In the data rows, the value 50 means zero.
Here are some points:
[64 24 56 71 80 49 24 34 30 61 67 66 41 49 48 56 05 44 50 78 72 63 43 41 59 15
 31]
[47 67 30 80 38 62 82 43 56 41 23 61 23 24 51 00 68 39 54 11 48 60 66 55 69 44
 81]
[44 41 53 35 48 52 49 60 62 47 52 48 66 60 54 60 52 53 50 54 27 30 44 49 50 55
 32]
[47 58 57 27 43 46 38 73 59 49 45 38 00 57 64 29 44 47 80 18 13 23 36 61 47 38
 41]
[46 21 74 19 73 32 00 41 61 59 76 44 33 69 73 80 01 54 65 62 14 51 32 24 48 43
 14]
[53 64 24 58 30 73 99 57 50 48 31 48 81 46 60 62 90 57 46 51 52 34 57 70 55 56
 45]
[42 46 33 53 53 78 64 70 56 32 10 58 49 41 23 00 63 44 34 42 38 18 64 67 75 42
 55]
[69 47 72 53 64 39 31 35 38 65 70 46 25 63 67 81 22 47 63 65 59 58 24 42 43 31
 40]
[43 49 54 34 48 49 41 57 60 44 49 45 37 52 51 42 47 50 54 39 27 43 50 53 49 54
 41]
[48 73 54 57 43 40 62 47 52 49 62 51 45 37 41 46 65 46 56 39 73 63 53 48 40 59
 78]
[46 51 69 57 64 33 30 31 49 54 71 65 33 43 48 39 22 42 56 45 66 86 51 24 46 55
 71]
[47 31 60 84 73 47 17 32 41 41 57 80 26 22 23 03 03 37 45 51 74 78 67 33 70 27
 65]
[40 65 31 43 38 67 81 49 57 46 31 45 27 39 77 43 66 44 59 10 28 54 54 58 53 61
 51]
[75 42 52 77 65 52 61 29 25 59 64 53 61 46 57 81 45 48 48 79 87 71 33 47 48 31
 47]
[49 47 71 25 54 25 20 61 57 61 72 32 53 73 61 83 33 61 57 62 35 42 36 38 33 52
 29]
[42 46 28 61 52 74 67 34 44 46 37 69 64 37 62 44 55 44 42 48 52 57 58 58 69 49
 48]
[47 37 39 53 62 73 56 42 43 54 47 51 72 48 62 66 51 51 43 57 48 46 43 50 58 52
 36]
[46 55 56 48 57 41 38 41 55 40 59 55 40 47 43 35 43 46 54 42 54 65 56 34 50 54
 64]
[46 50 49 38 45 48 48 55 56 47 56 46 66 55 57 66 58 56 47 49 39 47 51 50 44 63
 52]
[57 50 45 53 48 51 69 54 51 41 56 42 86 55 38 72 70 60 38 74 61 38 55 59 48 54
 43]
[79 27 67 87 70 31 25 14 29 60 85 70 62 45 44 65 10 42 44 84 99 91 50 22 47 24
 65]
[58 34 46 66 59 64 61 40 37 57 45 53 54 44 60 65 43 49 49 62 61 53 38 55 59 39
 40]
[53 56 55 34 47 45 40 59 58 58 50 43 18 60 57 44 43 55 60 33 31 39 46 48 44 49
 49]
[47 60 37 80 36 67 87 43 50 35 35 63 79 26 30 20 76 47 28 47 76 61 75 59 69 57
 74]
[23 32 44 20 50 69 37 60 70 48 38 49 63 59 55 48 48 48 44 35 08 36 48 49 56 73
 22]
[54 47 51 36 46 48 54 49 49 56 59 38 68 62 76 99 48 54 54 67 47 54 36 53 40 60
 31]
[58 54 57 51 52 39 39 54 44 51 59 46 36 53 44 38 42 49 53 46 52 52 52 44 47 43
 58]
[64 39 43 42 56 62 56 47 50 57 54 44 71 71 70 87 55 61 47 71 47 43 42 49 41 47
 25]
[57 56 58 59 43 45 55 56 44 54 47 50 50 49 38 43 57 50 48 51 64 49 51 49 41 43
 71]
[56 38 62 67 66 39 19 27 39 53 69 64 39 38 50 52 14 38 51 54 70 79 51 29 57 37
 53]
[46 47 41 41 44 63 65 54 53 49 34 46 47 47 62 61 60 45 51 37 31 36 37 67 57 54
 40]
[72 47 31 99 55 80 85 25 11 60 28 66 29 23 50 29 48 37 47 52 98 85 52 57 69 27
 76]
[55 56 59 44 46 36 42 53 49 56 60 40 70 55 46 70 52 57 51 59 53 52 45 46 39 61
 51]
[55 52 37 82 53 71 71 37 34 51 36 68 29 20 48 20 54 36 51 37 71 57 55 55 72 25
 67]
[54 55 55 56 50 52 54 57 46 48 42 49 46 51 41 50 56 51 50 52 51 44 47 51 49 43
 62]
[45 37 44 49 49 57 52 56 54 45 42 55 79 50 43 48 52 49 34 60 55 45 64 47 58 58
 45]
[56 63 54 31 40 33 59 56 54 56 65 37 44 65 74 85 56 55 68 55 37 46 32 52 35 52
 33]
[62 48 41 77 53 72 73 46 36 45 34 57 73 40 30 46 71 55 33 70 69 40 59 64 59 34
 51]
Then 12 other points, each followed by its number:
[53 71 43 39 22 54 92 64 55 51 43 24 80 65 72 83 99 60 52 47 44 33 45 71 27 76
 55] 0
[38 54 62 41 45 36 32 60 64 38 53 48 46 47 33 27 45 49 46 35 42 50 63 39 48 63
 59] 1
[43 41 47 43 50 49 40 51 54 48 50 52 55 58 62 55 45 52 50 46 39 48 50 42 49 56
 38] 2
[53 65 57 47 30 39 82 58 51 55 57 32 99 67 50 98 97 65 37 68 70 42 46 59 20 77
 59] 3
[41 38 50 24 52 47 36 56 66 50 59 43 78 69 60 82 55 59 49 61 29 38 46 48 41 65
 30] 4
[68 48 80 70 61 19 28 24 33 62 82 54 28 54 50 67 20 43 56 61 93 90 38 19 32 28
 70] 5
[66 54 44 61 48 44 60 43 42 57 48 46 46 44 59 42 51 49 48 46 69 66 63 39 46 50
 63] 6
[87 36 58 99 68 50 51 33 08 64 57 63 73 45 22 60 40 47 29 91 99 72 50 38 44 14
 71] 7
[81 35 64 99 73 31 34 11 07 69 76 73 44 32 34 56 09 41 50 80 99 99 56 29 45 17
 80] 8
[45 52 44 29 38 46 63 56 61 51 57 38 72 68 78 91 65 55 57 58 22 38 36 57 33 66
 27] 9
[68 71 41 78 31 57 99 56 21 58 33 49 66 38 33 40 95 53 46 58 91 50 61 79 38 41
 88] 10
[46 68 47 57 31 43 81 57 52 47 52 48 73 43 42 49 85 56 45 48 66 55 62 60 42 66
 70] 11
Which three of these numbered points are nearest to each point below, ignoring the 3 directions in which the first points spread most? Their numbers follow each, nearest first.
[52 61 41 44 44 51 69 48 53 53 45 38 50 56 67 66 65 52 63 39 47 54 49 49 42 61
 45] > 6 9 5
[54 59 58 61 55 41 45 41 49 55 56 59 38 48 43 33 43 44 49 41 65 65 58 44 47 51
 65] > 6 11 8
[38 50 61 30 48 35 30 61 64 42 61 45 64 55 34 46 55 55 40 50 46 42 51 42 41 69
 57] > 1 4 11
[61 76 53 60 34 40 74 56 45 53 48 42 56 48 35 46 80 55 48 54 79 50 53 57 31 53
 80] > 3 10 5
[63 58 59 43 38 30 58 55 48 59 67 37 61 53 59 77 56 59 56 64 63 48 43 48 33 46
 48] > 5 0 11
[42 40 39 19 48 61 58 60 63 51 57 32 93 79 86 99 64 61 51 64 18 25 35 55 49 69
 03] > 2 4 9
[64 49 60 78 64 47 30 53 30 52 46 66 05 37 17 00 23 39 47 51 76 52 62 46 63 17
 70] > 7 8 2
[58 46 47 53 47 63 65 64 46 54 34 41 61 62 42 58 65 59 41 69 48 23 44 69 52 35
 35] > 7 2 8
[74 44 71 55 60 43 38 46 34 55 60 42 55 65 41 78 38 57 46 92 70 34 37 52 44 27
 37] > 7 8 10
[63 55 60 77 56 32 41 28 33 57 61 55 23 38 40 31 32 40 56 33 82 83 48 37 50 37
 79] > 5 0 6
[25 48 51 21 44 47 34 64 78 43 50 37 63 59 52 55 58 62 48 38 09 25 43 52 49 77
 29] > 4 2 1
[39 59 49 45 37 43 52 68 61 41 43 49 62 45 28 17 67 58 42 41 43 36 65 54 46 63
 62] > 1 11 4
[50 73 47 46 18 46 86 62 56 54 39 33 66 53 53 49 94 60 50 34 48 40 58 61 28 73
 73] > 3 0 11
[35 59 52 46 41 30 44 53 62 46 49 50 36 43 35 25 60 50 54 25 46 58 63 47 46 69
 73] > 11 1 3
[58 36 71 65 69 16 15 13 38 65 92 59 54 50 45 71 16 49 54 69 88 97 45 14 38 48
 70] > 11 3 1
[29 39 47 21 61 66 19 63 64 40 37 50 01 53 65 26 20 39 64 19 00 26 44 54 73 44
 17] > 2 4 9
[49 69 44 46 35 50 68 66 48 52 39 44 27 56 55 34 69 53 60 35 46 44 55 59 45 46
 63] > 5 8 6
[67 24 69 60 71 34 12 49 36 59 63 57 58 58 23 66 18 55 37 94 64 32 48 39 48 23
 33] > 7 4 2
[57 25 63 44 68 47 20 37 40 58 68 52 55 60 68 91 18 50 53 73 40 51 37 34 50 33
 17] > 2 4 9
[55 60 26 95 39 82 98 49 25 48 08 71 49 06 28 00 78 39 39 32 79 54 71 73 74 38
 89] > 8 9 2
[66 64 22 85 36 93 99 47 30 53 19 50 99 38 49 61 99 54 25 67 90 52 59 75 52 52
 66] > 6 8 2
[68 60 57 66 46 41 63 52 27 60 49 48 47 51 34 57 59 50 54 60 83 56 48 56 35 42
 75] > 10 5 0
[43 75 39 43 37 52 82 51 64 51 53 36 33 51 81 56 74 43 65 14 40 64 39 58 42 73
 64] > 0 5 9
[51 52 50 33 41 37 64 46 56 56 70 28 89 76 70 99 68 68 53 70 55 51 32 53 24 70
 35] > 0 11 5
[30 67 33 24 30 67 75 63 66 35 32 45 28 36 70 34 75 43 63 16 07 32 46 71 60 65
 47] > 9 2 8
[32 68 31 24 19 66 88 85 76 36 29 31 87 59 47 49 99 66 39 37 15 10 63 82 45 88
 42] > 1 4 11
[38 81 42 32 18 47 84 68 68 48 30 35 53 55 61 52 92 58 59 20 32 39 54 65 36 80
 57] > 0 5 11
[34 45 37 24 39 64 58 72 70 39 39 43 92 66 52 70 78 62 42 65 24 16 55 63 49 70
 23] > 4 2 1
[52 44 69 46 55 28 27 37 54 58 69 44 29 62 73 73 25 46 66 43 42 69 33 38 36 44
 42] > 9 6 5
[59 59 62 23 39 37 66 52 52 63 70 23 69 78 85 99 66 65 62 76 43 35 12 59 25 53
 24] > 5 0 9
[55 48 59 55 53 43 50 42 45 49 64 50 91 50 42 78 53 56 38 81 74 55 50 44 42 51
 49] > 1 4 2
[49 70 44 35 40 47 81 49 50 52 54 44 47 55 73 69 68 48 65 39 52 61 43 56 40 59
 55] > 0 5 9
[48 67 40 46 31 49 84 60 50 46 44 40 81 49 43 61 93 53 42 56 60 43 59 62 39 63
 65] > 11 3 5
[65 54 54 63 41 51 74 39 39 62 60 40 86 62 54 90 70 59 44 77 74 57 42 55 36 52
 53] > 5 0 8
[59 62 59 59 38 41 60 58 42 52 47 47 39 46 40 40 60 49 54 49 63 43 53 55 40 46
 70] > 10 5 0
[76 50 59 79 56 50 59 37 26 58 58 56 61 51 44 63 49 50 48 73 89 65 48 51 46 34
 61] > 8 6 7
[52 51 66 52 52 29 37 39 57 48 63 49 70 50 34 53 48 54 41 61 71 70 58 32 37 65
 66] > 1 11 3
[69 54 55 97 58 51 51 35 27 54 45 74 11 17 21 00 35 29 52 35 95 80 66 45 65 18
 92] > 8 7 6
[41 52 60 46 53 24 25 36 64 49 65 56 30 45 47 29 33 45 57 25 46 76 55 30 42 62
 68] > 11 1 6
[38 29 40 50 67 64 34 39 61 40 45 62 76 46 47 41 38 45 37 55 43 53 64 37 68 52
 39] > 4 2 1
[74 50 58 67 43 38 61 47 32 60 57 44 83 47 33 76 62 60 40 78 90 45 52 53 28 44
 60] > 10 7 11
[20 62 39 16 41 57 47 82 81 32 26 44 31 56 44 14 64 49 52 18 01 19 56 61 58 72
 42] > 4 2 1
[50 53 25 69 50 87 79 55 49 38 20 66 56 33 46 25 69 44 39 42 54 46 67 59 68 42
 55] > 2 4 9
[76 56 55 51 42 47 76 53 28 67 55 31 51 68 68 99 67 61 59 74 72 37 21 62 27 31
 42] > 10 5 0
[47 63 47 43 42 50 56 67 49 40 42 46 57 54 30 40 71 56 45 51 51 34 55 58 47 61
 56] > 1 7 4
[36 65 32 73 42 68 73 37 54 50 36 63 35 25 59 21 60 39 58 21 57 74 57 52 71 57
 76] > 9 2 6
[48 61 65 07 37 30 56 60 68 51 72 22 68 76 79 99 62 63 65 57 23 32 20 59 19 71
 15] > 0 9 5
[58 43 78 53 60 26 09 53 44 54 62 57 05 50 28 22 18 44 60 48 60 56 48 38 50 26
 67] > 7 8 10
[57 78 35 74 31 61 99 54 41 44 32 52 57 34 41 20 82 47 44 29 78 66 72 56 44 56
 87] > 0 5 11
[29 65 37 20 34 60 75 70 74 48 32 30 39 63 81 63 77 58 63 27 11 31 41 69 41 67
 33] > 9 6 2
[65 38 63 56 57 39 40 41 36 57 67 48 85 53 36 77 46 61 33 89 71 56 43 41 38 37
 50] > 1 7 4
[65 47 54 65 61 46 47 50 36 56 51 48 50 47 39 55 42 50 47 73 71 52 46 49 47 24
 52] > 7 8 2
[72 25 92 65 75 09 00 29 29 61 91 59 41 60 35 83 00 55 50 96 83 64 37 25 35 16
 42] > 7 8 1
[60 59 47 42 39 51 68 52 48 55 60 33 70 69 80 99 76 62 53 62 47 47 32 60 30 59
 38] > 0 9 5
[45 39 62 41 67 36 07 43 55 53 63 61 07 51 58 30 06 38 62 33 29 56 50 30 63 34
 45] > 2 4 9
[70 53 46 76 47 51 80 24 36 56 65 49 99 45 47 90 73 62 35 90 99 78 55 47 41 57
 59] > 11 6 5
[85 51 49 93 59 50 76 44 13 62 48 58 75 35 26 57 68 54 35 90 99 60 54 59 44 23
 70] > 7 10 8
[43 69 66 16 33 25 42 65 60 51 72 35 43 60 60 72 53 58 63 36 37 57 42 48 26 70
 56] > 11 0 3
[67 52 55 67 56 42 51 38 42 55 46 54 27 44 46 39 42 43 55 50 74 65 48 47 48 33
 66] > 6 8 5
[61 58 52 62 51 45 48 45 37 59 52 55 20 39 44 34 41 42 55 44 65 65 47 52 51 40
 68] > 8 6 9
[67 59 61 66 58 37 48 40 40 61 71 50 47 42 43 64 44 52 56 64 77 61 44 42 40 39
 66] > 5 0 8
[27 53 21 60 33 76 75 56 57 38 14 62 27 26 49 00 69 38 53 02 36 45 74 68 77 53
 70] > 2 9 4
[64 66 53 34 30 51 81 73 54 58 44 20 59 73 68 95 87 67 56 61 29 20 27 76 28 49
 29] > 10 5 8
[19 60 38 07 33 55 58 76 87 37 33 32 56 64 59 52 79 59 53 30 00 12 54 68 48 71
 29] > 4 2 1
[61 50 37 72 48 68 83 35 37 54 33 57 42 40 64 39 65 39 56 36 67 67 49 63 65 47
 64] > 9 6 8
